Each path below is one point turned by a fixed rotation once a step. After each direction that follows a path, write how fast that rotation turns it, in degrees each step (0 if it stays still).
Each turn is a multiple of 5 degrees from 10 to 175, or 0.
Each row of a path follows its step; steps can be skipped.
Path 1:
step 0: -0.37  1.96 -2.28 -0.16  3.27  0.64 -4.25  0.19 -1.26  3.54  1.03  4.54  1.38  2.15 -0.89 -0.08 -4.12 -1.11 -2.43  1.11  1.32  0.00 -2.78 -0.75  0.75 -0.03  0.53  0.91  1.55  1.24 -0.03  0.85 -1.14  1.32 -1.22 -0.90  1.74 -3.31 -1.28  2.46 -0.13  1.54 -1.55  2.13  1.10 -1.87  0.58  2.54 -0.92 -3.69 -2.61 -4.52 -2.86  0.32  0.00 -2.16  4.04 -3.21 -0.67 -1.91  1.05
step 7:  1.06  0.46  0.54  0.19 -0.09 -1.12 -0.68  2.27  4.50  2.56 -1.42 -3.11 -5.42  0.77  1.60  1.74 -0.97 -3.55 -0.15  2.40  0.03 -3.12  0.37 -0.97 -1.08  1.86 -3.43  3.73 -0.11  1.77 -2.68 -0.92 -2.44 -3.16 -0.70  2.34 -1.71  2.95  0.29  0.36 -0.82  0.70 -1.99  2.15  0.79 -1.85 -2.05  0.51  0.03  0.97 -2.17  0.70  4.49  1.66 -1.23 -0.64 -0.11  1.51 -3.43  0.91  2.39
step 8:  3.04 -1.36 -3.59 -1.33  0.11  0.50  1.04 -2.74 -3.12 -2.97 -2.77 -3.50 -1.80  1.98 -0.29 -2.15  0.91  0.02  0.64 -1.58  2.57 -1.91  1.37  0.66 -3.19  0.46 -4.38 -1.38 -2.08  0.20 -1.12  1.01 -3.46 -2.36  1.46 -0.20  0.21  0.14 -0.39  0.48  3.69 -1.93  0.71  3.50  1.70  1.01 -0.74  0.76 -1.18 -1.15  1.29 -3.11 -1.36 -1.91  2.20  3.28 -1.91 -3.20  1.63 -3.43  0.32
step 14: -1.60 -1.40 -2.91  0.51 -1.45 -1.55  2.00 -0.05 -4.90  0.99 -1.07 -4.82 -0.27  1.93 -0.62  1.77 -1.28 -0.09 -0.08 -0.58  1.86 -2.38  0.20  2.09 -3.57  2.29  0.23 -1.99 -1.51  0.31  1.58  0.91  2.61 -1.48  1.24  4.22  0.08  0.54  4.58  2.12  2.03 -1.63  0.50 -3.09 -1.55  1.79  1.35 -2.94  0.19  1.23 -0.28 -0.44  0.12  2.56 -1.20 -1.08  3.77  0.09  3.93 -1.15 -3.10
step 15: -0.35 -0.57 -2.08  0.37  0.40  3.21  0.36  4.24  1.38 -0.62  0.06 -1.78  1.42 -4.17  1.60  0.34 -1.13 -1.66  3.46  0.61 -0.12  2.69  2.53 -5.18  2.40  0.03  2.70  1.36 -1.45 -1.55  0.04 -2.47 -1.59  1.84  3.73  0.16 -3.42  1.00  0.54  0.92 -1.63 -0.82 -2.00 -3.02  0.84  2.81  1.87 -0.23  0.25 -2.12  1.42  1.09 -1.36  2.34 -0.74  2.75  2.16 -3.26  0.67 -2.71  1.88
step 22: -1.63 -3.40  2.25  1.31  1.03 -1.61 -3.65 -1.05  3.96 -0.90  0.80  0.66  3.80  0.47  0.74 -3.35 -0.65 -0.19 -4.18 -1.57  1.13 -0.09 -0.13  1.94  0.81 -0.85  0.65  2.19 -0.31  2.60 -3.08  0.45  4.15  1.11 -1.46  2.60  1.91  0.85  3.38 -2.33  0.31  1.48  0.24 -0.70  0.05  1.25 -3.10  3.84 -2.41  0.34  1.51  4.98 -2.04  1.47 -0.60  1.58  0.21  1.12  1.07 -2.96  0.22
step 23: -1.40 -2.40  1.37 -0.36 -0.07 -2.02 -0.23 -0.67 -0.01 -1.84  3.41 -0.39  0.84 -0.55 -2.48  1.65  3.28 -0.16 -1.68 -3.10  1.91  1.60  0.57  0.76 -0.52 -0.33 -1.39  0.82  1.64 -0.12 -0.82  2.33 -0.03 -2.85  2.86 -0.76 -4.18  1.13 -2.56 -2.00 -1.87  0.45  2.44  1.04 -1.75 -2.02  0.73  0.63  5.22  0.99  4.85  0.10 -0.82 -0.03 -1.94 -1.78 -0.04 -2.00 -1.53  3.72  5.60
Directions:
-0.43 -0.05  1.83 -0.82 -0.45  0.45 -0.40  0.20  0.15 -1.07 -0.53  0.82  0.35 -0.90 -0.93  0.31  0.21  0.65  0.15 -0.45 -0.60  0.94  0.87  1.13  0.05 -0.31  0.21 -0.25  0.30 -0.02  0.09  0.19 -0.91 -0.05  0.27 -0.17  0.32 -0.23  0.75  0.71  0.26  0.55 -0.26  0.23 -0.85 -0.49 -0.43 -0.60 -0.16  0.32  0.06  0.13 -0.10 -0.50 -0.82  0.35 -0.14 -0.25 -0.16  0.51  0.08
55
 0.64 -0.31  0.30  0.54 -0.83 -0.37  0.53  0.34  0.21 -0.05  0.11  0.67 -0.07 -0.55  0.23  0.01  0.19 -0.21 -0.20  0.08  0.28 -1.01  0.86  0.62 -0.50  0.32  0.11  0.99 -1.02 -0.39 -1.51  1.30  0.04  0.30 -0.04 -0.75 -0.19 -0.11  0.07  0.47 -0.43  0.76  0.58  0.55  0.14 -0.70 -0.60  0.63  1.10 -0.24 -0.25  0.22 -0.17  0.14  0.87  0.35  0.07  0.90  0.58  0.03 -0.06
70
-0.37  0.21 -0.84  0.27  1.33 -0.58 -1.30 -0.33  0.28 -0.43  0.58  0.46 -0.94 -0.27  0.23  0.11  1.10  0.23 -0.27 -0.67  0.06 -1.23  0.00 -0.22  0.27  0.23 -0.09  0.11  0.05  0.76 -0.08  0.20 -0.54 -0.29 -0.64 -0.81 -0.14  0.19  0.29  0.12  0.77 -0.26 -0.50 -0.22 -0.67 -0.62  0.27 -0.76  0.40  0.91  0.33  0.70  0.19  0.10  0.38  1.30 -0.66 -0.24 -0.22 -0.09 -0.12
20
-0.78 -1.33  0.20  0.46 -0.29  0.71  0.81 -0.56  0.21 -0.10  0.18 -0.33 -0.57  1.14  0.00 -0.62  1.22  0.31  0.38  0.24  0.13 -0.34  0.17  0.35 -0.02 -0.58  1.21  0.20  0.26 -0.85 -0.57 -0.49 -0.06  0.23 -0.01 -0.59  0.18 -1.31 -0.49 -0.97 -0.41 -0.03 -0.05 -0.19 -0.29 -0.51  0.87 -0.83  0.29 -0.42 -0.08 -0.16  0.05 -0.50 -0.28 -0.29 -1.02 -0.19 -0.30  0.03  0.16
100
-0.73 -0.32  0.65 -0.38  0.28 -0.40  0.08  0.15 -0.79  0.58  0.55 -0.22 -0.52 -0.64  1.05  0.20 -0.38 -1.50  0.34  0.38 -0.95  0.36 -0.14 -0.59 -0.63 -0.92 -0.40  0.01  0.83  0.30  0.09  0.08 -0.19  0.20 -0.08  0.14 -0.89 -0.29 -0.04  0.56 -1.07  0.09 -0.50  0.02  0.09  0.35 -0.44 -0.42  0.69 -0.21 -0.31  0.58 -0.91 -0.44  0.56  0.34 -1.12 -0.28  0.27  0.76  0.69
175
 0.93  0.36  0.34  0.14 -0.37 -0.59 -0.45  0.82  0.08  0.60  0.33  0.64  0.03  0.30 -0.01 -0.50 -0.35 -0.09 -0.18 -1.21 -1.04  0.47  0.59  0.00 -0.30  0.96 -0.41 -0.35  0.22  0.80 -0.51 -0.51 -0.13  0.01  0.15  0.15 -0.66 -1.67 -0.18 -0.20 -0.10  0.08  0.53 -0.48  0.86 -0.59  1.25 -0.26 -0.33 -0.16  0.53  0.91 -0.31  0.20 -0.38 -0.47 -0.42  0.07 -0.03 -0.85 -0.40
65
 0.60  0.04  0.61 -0.45 -0.48 -0.16  0.14 -0.44  0.52  0.43 -0.41 -0.40 -0.32 -0.05  0.53 -0.77  0.11 -0.55 -0.65  0.73 -0.82 -0.07  0.10 -0.74  0.71  0.66 -0.27  0.82 -1.29  0.26  0.28 -0.79 -0.41  0.40 -0.31  0.14  0.53 -0.31  0.26 -1.08  0.82  0.67  0.57  0.10 -0.64  0.77 -0.39  0.25  0.27  0.27 -0.29  0.39 -0.03 -0.02 -0.55  0.45 -0.49 -0.68 -0.23  1.28 -1.05
125
